In the data rows, the value 128 means zero.
Each row of this table is followed by its label. One hidden rule gives the labels. It looks at one to three of the table's principal directions, none of them among the few with the most spread.
[155 136 107 117 129 143  77 107 139 121  85 109 145 133 125 148 124 161 130 115 129 150 106 131 160 116 123 138 116 100  75 118 139 172 129  93 121  88 116 158 125 127 107 135 146 131 148 152 143 157 121 184 155 115 125 116 118] 2
[113 115  98 139 130 149 149 159 112 109 134 113 137  94 165 138 161 114 128 111 126  89 150 129 136 109 162 130 138 164 167 114 141 105 138 182 150 145 125 111 128 137 103 128 163  99 148 116 111 120  88 108  95 127 140 119 137] 3
[142 129 133 161 141 136 162 117 155  74 149 167 132 104 117 103 154  92 103 111 111  75 127 121 123 106 131 139 124 160 189 104 116 127 125 138  82 149 130 107 113 116 139 111  97 115 106 134 101 133 117 101 100 171 140 156 121] 4
[108 120 105 105 145 101 152 148 102 135 118 101 139 131 124 138 152 127 142 138 129 112 144 144  90 134 140 112 152 136 139 165 134  93 119 200 167 159 148  97 146 146 156 123 150  97 159  93 112 119  71 131  96 111 131  98 147] 1
[140 104 137 135 122 107 173 127 152 128 128 132 121 133  90 102 105  99 121 149  99  73 135 112  75 109 135 128 142 125 172 137  78 134 132 154 116 159 137  97 107 136 157 128 103 115  87 116 116 124 129 105 154 150 122 128 145] 2
[130 169 142 147 133  95 120 129 155 146 152 150 127 160 101 110 128 111 107 145 123 135 100 152  96 134 144 132 118 149 119 138 144 132 136  85 148 117 126 132 117 112 159 133 103 166 113 136 114 145 174 113 144 126 142 151 139] 1
[103 147 138 113 122 139 107 124 118 132 124 118 128 130 127 131 115 146 129 138 153 162 120 115 135 156  95 128 125 119 113 118 130 129 134  98 112 111 123 152 127 153 132 147 148 128 123 146 148 126 151 156 146 112 125 132 101] 3
[ 73  91  83 185 122 107 177 151 138 123 121 158 136 112 115 161 140 102 116 166 110  52 148 130  69  99 169 123 161 143 170 148 130 115 158 199 141 141 124  91 149 154 164 113 167 107 122  79 107 135  99 134 154 124 119 101 165] 3
[134 114 126 129 141 174  99 104 142  94 115 116 115 133 108 153 104 124 145 105 133 105 124 136 118 111 101 138 130 155 125  99 139 148 134 132  82 134 105 124 109 109 121 114 116 111 101 146 137 139 128 126 116 130 130 103 116] 1
[148 138 156 132 126 125 137 129 135 123 179 140 118 133 126 110 110  92 138 121 114 120 124 133 131 123 135 133 112 148 146 117 109 122 122 109 125 146 125 116 112  96 115 137  78 146 107 146 112 121 164  75 116 135 128 156 132] 2
[120 128 113  86 142 116 109 133  98 123 120  96 129 133 127 143 134 129 148 136 129 132 133 142 104 147 119 114 134 125 120 163 128 117 113 165 145 134 127 113 138 133 136 143 136 100 159 126 131 113 101 140 105 109 135  94 121] 2
[153  78 107 111  99  82 159  93 107 202  72 139 122 142  81 134  92 157 149 186  88 146 148  86 113 114 113  96 126  13  72 229  78 156 116 140 139  94 151  94 160 126 134 109 118 126 150  85 144 126 133 183 202 127 100 109 139] 1
[140 177 130 114 150  86 104 142 126 196 144 133 133 160 143 138 153 127 126 155 127 177 149 162 105 133 142 124 137 126 101 146 117 124 131  64 151 122 134 161 118 165 120 144 147 127 129 128 103 134 177 123 160 115 127 104 123] 2
[144 140 141 119 131  93 160 151 105 169 170 156 119 145 158 103 153  87 114 147 125 146 142 132 104 129 155 132 109 154 125 181 135 124 127  87 141 125 130 113 118  95 113 122  97 155 123 138 102 108 204  83 124 138 128 155 146] 3
[109 126 131 118 154 109  98 126 121 203 107 143 131 153 150 147 149 169 122 130 125 181 143 142 158 115 152 137 153 109  95 153 147 129 118 113 159 125 157 152 157 140 107 128 163 157 160  98 124 147 124 143 133 134 108  99 147] 2
[152 143 117 129 126 125 122 122 134 103 136 120 143 127 119 124 134 125 126 127 122 127 114 135 136 126 130 130 116 129 118 125 126 139 126 120 127 112 127 129 127 118 127 131 119 125 141 138 116 135 118 133 124 121 143 144 128] 2
[104 131 137 159 155 137 114 138 161 131 127 132 107 147 116 131 132 112 116 129 132  89 127 162  79 110 134 124 149 175 156 112 154 119 136 147 122 160 107 120 110 121 165 117 130 140  85 118 115 141 137 110 111 138 126 105 137] 2
[144 106  81 153 128 149 164 145 126  74 130 108 153 108 124 157 138 110 151 113 138  67 137 146 107  87 143 133 133 161 141 111 137 125 147 187 119 147 123 101 132 134 124 100 151  80 143 116  94 123  75 120 114 100 121 117 155] 1
[108 155 142 167 121 163  85 144 178  76 145 113 113 119 118 125  95 116 110 104 145  83 103 149 113 142 133 135 124 182 152  36 152 140 158  91 114 129  84 169  90 136 129 151 136 139  76 169 146 137 157 117 134 109 156 138 105] 2
[102 119 114 102 127  85 175 150 110 172  91 124 139 145 120 121 156 131 119 160 130 143 126 116  93 133 124 118 148  90 124 173 107 111 125 166 162 148 164 119 136 167 171 123 167 110 130  93 125 132 101 160 150 118 112 116 143] 4
[112 116 121 120 125  99 113 128 127 153  82 107 120 121 122 108 109 163 105 156 103 121 139 103 116 156 149 116 128 100 113 154 132 137 134 125 165  92 126 128 139 143 152 145 134 146 141 115 164 127 127 170 145 123 147 116 114] 1
[177 153 118  87 128 164  76 116 118  71 131  96 150 105 152 147 151 148 150  74 145 155 108 150 196 124 121 139 118 124  95  90 140 125  90 135 144 131 121 156 147 105  74 130 135 118 188 153 127 118  66 130  67 118 149 135 116] 4
[141 104 112 201 110 126 168  98 154 170 143 180 127 160 110 142 122  94 124 186 110 116 149 114  84  72 130 129 113 108 113 186 113 166 156  93  65  91 103  87 124  78 129  87  98 151  81 109  83 146 217 132 196 150 100 136 164] 3
[180 156 148 105 122 136  64  76 152 127  88 137 117 124 108 100 109 169 118 103 121 174 111 108 176 154  91 121 100  63  96 122 118 172 109  44  93  73 120 161 110 124  95 147  95 131 146 168 169 133 151 172 158 151 145 132  64] 2
[147 147 130  98 145 106  94 124 118 255  96 162 116 158 146 121 174 167  98 163 110 204 141 129 169  90 136 136 148  91  76 188 108 151 100  53 159 109 155 157 137 147  87 113 158 175 141  99 103 148 172 135 155 162 113 128 132] 3
[ 95 128 103 111 120  78 165 136  94 163 105 143 131 128 126 127 168 127 105 179 128 142 148 112  79 167 128 107 144 110 121 208 130 108 127 137 150 109 139 105 147 156 163 110 142 115 142  93 130 116 130 159 139 138 147 117 131] 4
[ 96 177 161 138 130  67 108 131 159 132 149 150 118 135  84 111 114 122 123 122 138 116 122 170  68 187 146  94 147 105 151 127 165  85 120 132 176 164 122 140 129 138 152 161 118 134 139 131 144 119 134 127 124 121 161 115 111] 4
[154 123 167 188 123 151 134 122 171  83 182 181 118 111 144 121 101  95 115  87 103  98 110 126 166  98 162 165  99 165 162  43 124 142 142  95 108 136 120 153 117  87 111 129  81 166  91 160 136 132 160  59 126 157 123 165 136] 2
[108 137  99 159 132  86 186 140 114 121 139 150 150 124 117 129 170 105 116 163 112 113 124 128  90 132 138 111 119 129 148 170 130 100 138 180 148 120 149  94 151 138 196 114 136 105 147  96 107 132  98 137 127 124 137 135 142] 2
[ 68  80 127  44 155  99 115 138  54 167 100  82 104 133 137 141 104 152 155 155 124 140 167 112 111 184 109 100 159 127 122 203 120 109 106 174 141 138 147  97 153 157 142 149 132 111 155 101 158 104 104 155  99 106 113  74 119] 2
[137 134 147  62 128 125  64 112 112 127  90  96 112 104 136 123  96 171 141  97 123 161 140 112 160 189 112 114 128  77 113 110 119 134 110 102 142 113 125 169 121 162  88 178 131 100 160 162 197 110 113 161 131 124 151  89  64] 2
[155 138 137 148 133 189 112 116 146  49 140 103 134  92 133 115 107 135 144  68 144 105 119 120 177 118 105 131  99 152 164  47 141 131 135 140  80 123 118 141 114 122 111 148 127  99 142 168 139 120  96 125 105 115 130 147  88] 1
[ 83 117 119 118  98 105 164 160 126 122 143  98 134 158  87 157  80  92 152 164 143 101 105 146  46 147 133 135 153 144 115 115 123 113 166 165 171 165 120 120 109 147 171 139 144 118  74 128 135 141 138 115 166  74 128 120 172] 3
[132 127 133 134 120 117 139 127 114 128 157 155 117 120 140 120 131 116 117 127 110 143 129 122 155 147 143 124 117 152 137 134 137 123 130 115 138  98 140 127 138 112 125 127 100 143 141 123 139 123 137  92 123 138 150 150 131] 1
[148 128 110 137 129 155 143 123 129  84 103 118 143 104 130 126 150 129 105 123 122 102 113 106 135 116 119 146 112 153 126 100 129 150 141 118 102 114 116 134 108 137 148 103 132 118 100 151 135 149 117 151 124 150 142 149 120] 4
[128 138 120 110  99 109 131 135 114 117 137 111 134 138 118 141 114 125 142 148 142 152 113 139 105 163 121 118 125 108  92 137 134 117 132 136 163 116 120 137 140 126 145 133 130 125 135 130 146 116 127 131 138  95 149 131 137] 4
[138  98 113  68 123 160  91 106  86  89  94  86 123 100 137 149 115 165 156 102 139 142 139 107 164 164  86 119 125  97  99 135 117 144 103 139 100 114 121 135 142 136  82 125 128  87 163 142 167 102  83 164  94 123 141  96  92] 4
[128  97 141 166 128 117 158 145 144 109 167 149 133 131 133 132 104 111 133 117 124  97 130 139 135 108 153 140 127 140 144  96 112 140 138 129 108 154 141 140 137 124 120 121 119 141 109 122 108 125 130  98 135 117  97 141 164] 1
[173 144 129 174 116 182 108 114 166  24 173 133 136  84 134 144 114 106 151  60 137  82 123 152 163 113 132 135 106 154 160  30 137 125 132 129  92 141  93 143 117 103  78 126 103  98 134 165 122 114 100  88  94 126 148 139 106] 3
[141 159 143 170 123  89 147 134 161 125 172 138 129 118 112 117 128  99 137 110 121  87 159 160  76 150 165  93 132 116 167 110 133  91 133 132 147 170 116 127 115 126 109 134 108 105 123 127 109 113 138 101 123 131 160 115 125] 3
[139 152 161 140 147 129 134 134 124 127 178 160 125 106 158 107 149 121 133  96 125 145 142 129 176 124 124 123 109 123 171 103 106 100 105 119 114 153 152 141 138 135  99 144 118 118 153 134 109 101 127  87  95 142 115 146  96] 3
[117  73  92 184 116 132 181 159 131  87 132 124 145  97 148 123 136 110 101 148 119  29 148 109 100  95 182 142 130 174 159 140 130 152 152 157 108 128 106  92 135 119 130  96 132 142 110 112  95 119 122 131 123 141 117 146 182] 4
[126  73 150  96  99 181 136 143 106  93 149  78 104 129 128 124  47 125 168  96 165 110 125 117 145 150 102 141 129 165 121  88 130 145 145 125  96 152 111 121  95 111  82 126  96 131  82 160 153 109 146  86 115  99 111 144 145] 3
[150  58 186 126 136 225  95 111 141  57 125 127  92  91 147 120  40 144 151  55 138  83 120 102 202  96 100 172 119 154 160  26 125 172 128 123  47 167  97 144  92 103  80 140  86 149  71 195 180 123 137  88 104 164  74 137 109] 3
[ 95 172 120 126  93 142  97 130 129  62 168  78 148 117 110 153 108 123 171 114 169 133 102 157 123 181 105  97 125 116 127  94 146  78 118 176 158 137 100 130 151 119 129 163 142 105 168 137 133 106  80 144  98  67 159 131 114] 4
[144 107 108 104 134 145 128 121 107  93 116 109 135 124 127 146 150 136 135 121 128 125 120 129 138 125 105 132 129 130 108 135 111 138 107 154 111 136 134 124 141 124 128  94 125 106 133 118 122 124  78 133  86 137 137 118 135] 3
[ 91 139 136 102 132 131 103 139 131 131 126  90 127 170 108 143  98 130 150 132 179 137 111 167  78 151 118 135 158 163 104 130 176 112 140 138 147 153 108 119 116 123 153 137 134 147 113 135 130 136 138 132 122  89 117 110 155] 3
[117 186 183 201 135 112  82 136 201 134 196 163 114 154 123 118  94 113 113 114 140 129 120 184 105 137 166 130 124 153 146  51 166 119 151  64 138 141 101 186 115 114 128 165 118 180  94 154 123 133 203  83 149 114 140 137 127] 2
Which label does each new row get?
[111  96 150 147 123 146 140 123 130 112 137 152 113 108 127 123  99 130 130 124 127 103 135 103 140 126 110 131 125 112 157 111 103 138 128 129  84 146 125 127 128 137 119 130 116 127 101 136 141 113 140 122 134 148 101 133 115] -> 4
[120 123 141 114 133 108 169 145 109 108 140 111 126 104 135  83 131 108 129 105 109  96 125 101 131 157 141 116 102 138 172 139 119  97 118 164 154 149 147  86 119 113 143 140  87 119 140 133 134 111 105 113  81 132 138 151 112] -> 2
[123  94 122 124 122 147 137 119 124  92 116 138 124  97 129 119 120 127 119 115 111  93 127  96 153 126 129 140 129 134 159 122 113 143 125 144 104 123 129 108 124 127 114 130 111 119 127 134 142 127 104 127 118 156 130 136 121] -> 3
[102 130 122 144 130 125 162 140 110 155 155 145 139 136 136 144 157 105 134 142 136 132 130 131 123 104 130 124 131 137 134 155 133 110 127 150 128 151 137 110 139 116 126 113 147 135 125 114  92 138 141 124 124 129 107 142 155] -> 4
[ 96 136 129 112 146  35 157 144 115 209 119 159 115 155 118 105 168 114  91 177 108 127 161 140  44 169 169 103 163 128 140 227 138 104 122 117 172 138 146 100 129 148 160 119 115 140 127  86 115 124 160 128 136 159 150 101 149] -> 3
[112  98 146 145 145 180 121 133 126  69 146 128 116  97 156 111 122 131 125 104 145  89 134 119 162 115 111 140 125 165 176  96 133 127 115 155  73 149 111 112 133 114 122 126 114 136 120 137 120 105 109 108  67 148 106 144 116] -> 4
[153 167 168 158 126 151 123 116 146 121 163 157 123 107 145 102 131 123 124 103 120 157 117 108 187 121 100 125  84 101 149  71  97 123 119  81  99 125 131 164 118 126 113 145 115 133 113 160 132 123 161 115 130 143 122 169  75] -> 3
[123 118  91 142 131 111 136 120 129 136 101 112 140 152 131 124 148 131 115 161 129 132 137 128  96 131 141 117 125 136 111 191 158 138 141 143 124  74 120  88 141 101 166 114 122 134 151  98 112 135 124 164 136 116 136 115 150] -> 1
[170 102  69  98 153 147  91 102 122  58  64  56 153 117 104 179 119 145 163 109 101  84 128 143 107 106 128 125 124 124  91 119 139 155 129 202 129 110 113 116 137 118 147 124 145  65 167 135 147 147  36 186 107  93 150  62 120] -> 2
[150 133 122 130 137 108 170 136 119 162 164 148 132 147 120 126 151  94 146 133 129 123 153 154  92 100 145 127 137 139 135 173 132 108 128 140 136 163 140  85 118 107 101 103 107 112 132 111  74 121 150  77 113 135 124 128 157] -> 2
[141 104  96 112 120 110 191 121 103 146 108 104 144 147 102 141 140 117 146 169 112 135 142 106  91 116  99 112 131  99 113 173  82 124 133 177 119 126 159  99 136 143 170  99 140  80 119  88 111 133  96 148 152 113 126 115 146] -> 1
[117 114  91 127 115 111 131 115 126 140  69  98 135 136  92 147 119 150 128 167 117 116 126 111  81 140 114 105 129  87  93 168 118 144 139 148 136  96 121 117 138 149 172 115 150 107 128 106 149 138 109 198 170 109 136  95 126] -> 1
[101  88 121 158 138 110 183 161 129 119 144 167 134 124 135 117 152  98  96 142 120  65 124 134 104  99 173 155 154 179 167 145 137 135 140 155 128 167 135  95 120 125 146 100 118 154  91 112  93 146 126  93 112 166 108 150 189] -> 4
[ 59 138 127 110 106 104 150 143  95 189 133 132 120 131 118 153 132 120 137 165 143 144 148 115  82 164 115 106 152 104 121 167 120  89 133 129 159 154 129 124 135 163 118 127 164 115 113 109 134 117 164 144 148 115 135 112 122] -> 4
[178 123 118 117 133 159  75 102 126 118 113 112 126 120 155 139 125 145 129 117 116 143 142 124 169 112 130 137 106 125  84 122 135 174 122  73  97  81  97 150 123  94  73 124 114 140 137 159 135 135 157 147 124 136 140 123 110] -> 2
[106  76 112  71 135 123 163 136  75 114  91  78 125 110 121 121 124 139 148 128 128 100 148  98 110 157 106 108 141 115 139 173 115 114 113 204 127 155 147  85 134 144 140 120 131  83 143 111 145 109  68 155  87 122 127 104 124] -> 2
[107 104  86 158 151 128 164 149 150 111  99 142 138 124 118 130 161 109  93 148 112  61 133 127  87  82 148 146 160 183 185 126 114 142 154 168 104 132 142 103 115 175 177 114 164  96 107  95  96 149  88 130 148 142 117 110 151] -> 1
[150 157 196  87 136 143  67 105 131 145 146 121 104 149 137 123  69 146 154  91 131 207 107 133 183 152 105 143 102 115  89  69 141 124 117  75 146 123 132 184 122  99 115 171  99 169 124 177 185 130 172 102 127 108 123 138  91] -> 2
[102 103 138 103 137 112 123 118 118 160  94 125 108 128 117 103 113 144 111 150 123 109 154 101  98 149 129 124 147 122 133 183 131 136 120 113 117 127 120  97 124 129 126 126 107 147 119 119 139 119 157 152 123 153 127 116 120] -> 4
[127 180 150 162 171  79 122 150 162 153 164 172 124 136 146 100 179 105  82 115 114 111 150 170  83 140 190 135 138 180 173 119 159 107 136  81 151 152 131 146 104 142 128 133 114 138 117 131 101 130 167  79 105 168 162 116 125] -> 2
[151 127  82 152 119 138 164 140 103 104 155 117 149 104 132 147 156 108 152 122 130  96 149 136 120 114 131 107 110 133 140 148 124 126 141 152 108 124 122 100 123 133  92 109 137  68 153 128  90 116 111 123 124 117 137 124 132] -> 1
[170  67 125 129 103 173 137 101 138  25 121  95 127  86  86 131  62 127 168  88 115  40 120 104 128 115 104 131 109  93 139  90  89 158 118 182  79 162 103 100 121  96  94 114  82  86 113 156 148 103  77 127  99 134 128 124 119] -> 4
[147 120 132 128 117 122 140 109 143 131  96 122 126 135 103 116 119 144 125 135 120 137 123 111 120 138 100 116 124  79 118 126 100 142 128 125 111 122 135 136 117 142 152 118 121 112 103 123 147 137 116 156 155 140 131 121 116] -> 3
[128  95  99  55 120 167 122 133  48  91 108  47 138  93 160 170 121 160 184 106 138 161 144 102 187 160  80 105 120 108 104 116 104 111 110 198 130 120 147 141 157 161 107 141 171  57 182 128 167 100  37 158  94  80 131  97 100] -> 1
